Rotation paths and how fast each direction turns (degrees a step):
Each turn is a multiple of 5 degrees from 10 to 175, or 0.
Each row of a path follows its step; steps can be skipped.
Path 1:
step 0: [ -8  -8   1  -4  -8  -9  25  22  45  22  14  43  -9  12  13  -8   1 -41
  -5  -7  18  24 -15 -37  19  22  10 -45 -11 -47 -43   9  -3 -32   5  -2
 -23  19 -43 -14  -9 -24   2 -37 -25  44 -41  11   0  22  -3  64  24 -19
  -8 -10  11 -20 -53  -2  32  20  -9]
step 1: [ -2 -27  13  41  25   6  22 -55 -22  -2   3 -14  -8 -39  14  -6 -13  14
  29  14  15 -31  29  30  10 -49  22 -16   7  -1   3  59  -2  23 -25 -22
  -3  -8  17 -15  36  27 -56  22  10 -12 -54  22   9 -17  -7  10  23   9
  38  -6  27   7  -6 -15 -36 -37  31]
step 2: [-23  52   0   2 -40  14 -11  32  10  38  41  -4  41  13  -8  43 -15 -21
 -19 -17 -48 -16  24  -6 -33   0  11  -2 -23  -7 -21  -8 -38  12 -45  24
  27   4 -17  -7   3 -34  14   2 -24 -22 -14   3 -23   6 -12  -5  47  15
 -14 -26   6  13   9  -1  -6 -22 -80]
step 3: [  7  -5 -23  21  12 -34 -21   0   8 -17 -21   2  26 -32 -25 -46   4 -22
 -14 -17  14 -28 -38  19 -33  -7 -36 -25  60 -12  48 -22   8  -1  -9 -13
  39  35  -1 -30  27  26  10 -14  13  26  13  39  26 -35 -37   2  28  30
  -7  30 -29  11   5 -28  -9   6  38]
step 4: [-22  20  54 -13 -37   9 -21   0  22 -12  22  -4  25  32  21  22   0   9
 -11 -26 -26  27 -22   7   1  15  28  16 -39  22  11 -47 -15 -62 -42  22
 -16   6   4  36 -12   3  -3  13  31   3 -43 -24 -18   3  20  28  -2   3
   8   2  -7 -55  -9 -49 -13 -11  49]
step 6: [  1  32 -26 -24  27  -9 -39  -4  17  -4 -16  -9   5 -45  -7  20  49  -5
  19  -7   8   4  -6 -26  13  19  10  34  12  -4  10 -40 -26 -19  35  25
  19 -17 -57  21 -10 -17  -1  45 -16   1 -22 -21 -79  -1  10 -22  -9 -14
  21  19 -29 -22 -13  28 -16 -50 -18]
step 8: [  7   0  44  -5  26  -2 -14 -36  20 -34 -18 -45  24   9  13  15  -1  23
  28  35 -46  31  -2 -11  -2  -5  18 -34  27  13 -14  17  -1 -17  14 -60
 -46 -11  -6   5 -56   0  56   2   1 -21 -19 -22 -31 -32  -3  15 -23  26
  -8  19  18 -16  11  31 -29  -3 -21]
step 11: [ 22  13 -10 -10 -14  -6 -15 -24 -33  -1 -34  12 -22   2  -3  42 -28   0
 -21  17 -16  11  -1  -6  29 -47 -30  21  13  18  -1 -17  21 -13 -15  39
 -37   4  12 -17 -21  25 -18 -10  20  25 -26   8  19   9  42 -16 -25  11
 -29 -64 -35  41  27 -26  39  58  -9]
step 12: [ 11  -7   9  15 -36  12  -1   9  -7  11   5  12   8  -2  24 -43  16  26
  -3  17  11 -27  -1 -14  -1 -18 -47   1 -23   1   5  28  -5   2 -20 -25
  -7 -22 -41 -20 -54 -44   2   3  19  21  49 -16  12  22  33 -17 -34  11
 -19  64  71 -18 -46  24 -19  12   7]
step 14: [ 28   9 -23   5  -9 -14  12  -8  43  -1  23   8 -40  43 -12  31   8  -5
 -44  22  12  13 -10 -20  -5 -15  15 -13  11 -22  31  10 -10  24  -4 -31
  -5   5 -36  19  55 -26  13  -5 -21 -29 -31  16  59  11  40   6  -3 -18
  44   5  57  36 -46  20  -7  -8  -4]
step 15: [-32  23 -38   2  14  27  21 -63   3 -30   7   8  -6 -44 -32  27 -11  -3
  21   6  -8 -34  66  31  28   0 -11  -5  30   9 -32  34 -10 -25 -14  31
   9  25   4  22  -9  -2  -2  -4   4  17   7   0  36  13 -38  37  20  51
 -46 -19   1 -18 -10 -15 -11  -2 -12]
[ -9   1   2  -6  -7   5  -5   0 -10   0   2 -10  -8  -2   1  -2  -1   3
  12 -14   2   4   5  -7  -5 -19   8  -2  -6   4 -12   9   3  -3  -9  -3
   8   1  -7  -6  -2  16   7  10   2 -10  10   8  -3  -1   0   0  -2  -1
  -6   3   3  -6  -6  11   5   0   2] => 100
[-11  -3  -2   9   0 -10  -8  -9   5   2   6  -3   2   8  -2  13   1 -13
  -6 -14   8 -10   1   7 -15   8   2   6   4   5  -4  -8  -9  -4   6  -6
   0  -1   3  -7  -4   5  -7  -3   6   4   0   6  -3  -1   7   5  14   2
  -2  -4   0  -5  -3   8  -8 -10   8] => 25
[  8  -5   4   3 -11  -4  -2   1   9  -1  -4 -10 -12  -1   5 -18 -10  -7
   1  -2  10   1  -3  -1  -4  -5   1   3   2  -5   0  -6   2   2  -1   5
  -8   0   5  10   7  -3 -11   2   3  -8   2   0  -9   7  -4  15  -2   1
   9  -9   4 -14  12  -5   6  -8   6] => 115
[ 10  -7   7   4   2   0  -3  -5  14  11   7   7  -5   7 -10  -3   3   3
  10 -10   0   0   7   8   7   1  -9  -8  -6   1   0  -3   1 -14  -9  -3
  -2  11  14  -1   4  -1  -7   3   8 -12   3  -9  -3  -2  -3 -12   3  -7
  -4   1  -3  -1   2   6  -2   3 -14] => 130
[ -6   1   1   6   1   8   3  -1  15  -2  -6 -12  12 -15   3  -8  -4  -6
  -5   2  -3   4   6   9  -1   9   3  -2   4   3  -2   5   8  -7   6  -4
   1   9  -1 -12  -7   1  -3  -5   4   4  12   3   6  -3  -4  13  -6 -12
  -3   2  -4   5  -3   3  14  -6 -12] => 145
[ -1  12  -6  -7   2   6   3 -10  -4   1   7  10  -5  -2   1  -8  -1 -18
   1   6   1  -3  -1  -6   7   7   9  -3   3  12  -4  -4   3  11  -5 -13
 -12   1  -3   3   7   3  -7  -4   7   0  12  -8   8   1  14  -8   1  10
  -1   2   3  -6   2   3   9   3  -4] => 20
[  0   1  -5  -8  -1   5 -12  12  -4   7  -3   0  -5   0  -2  -5 -12   2
  -3  -9 -15 -10  -1   9   4  -4   1   1   1  -9  11  -1  -6  -1   7  -2
   5  11  -4  13  -8   5  -7 -10   6  -8  -1 -10   7   2   8   2  -7   7
  -3   2  -2   6 -12   2  -1 -13   7] => 40
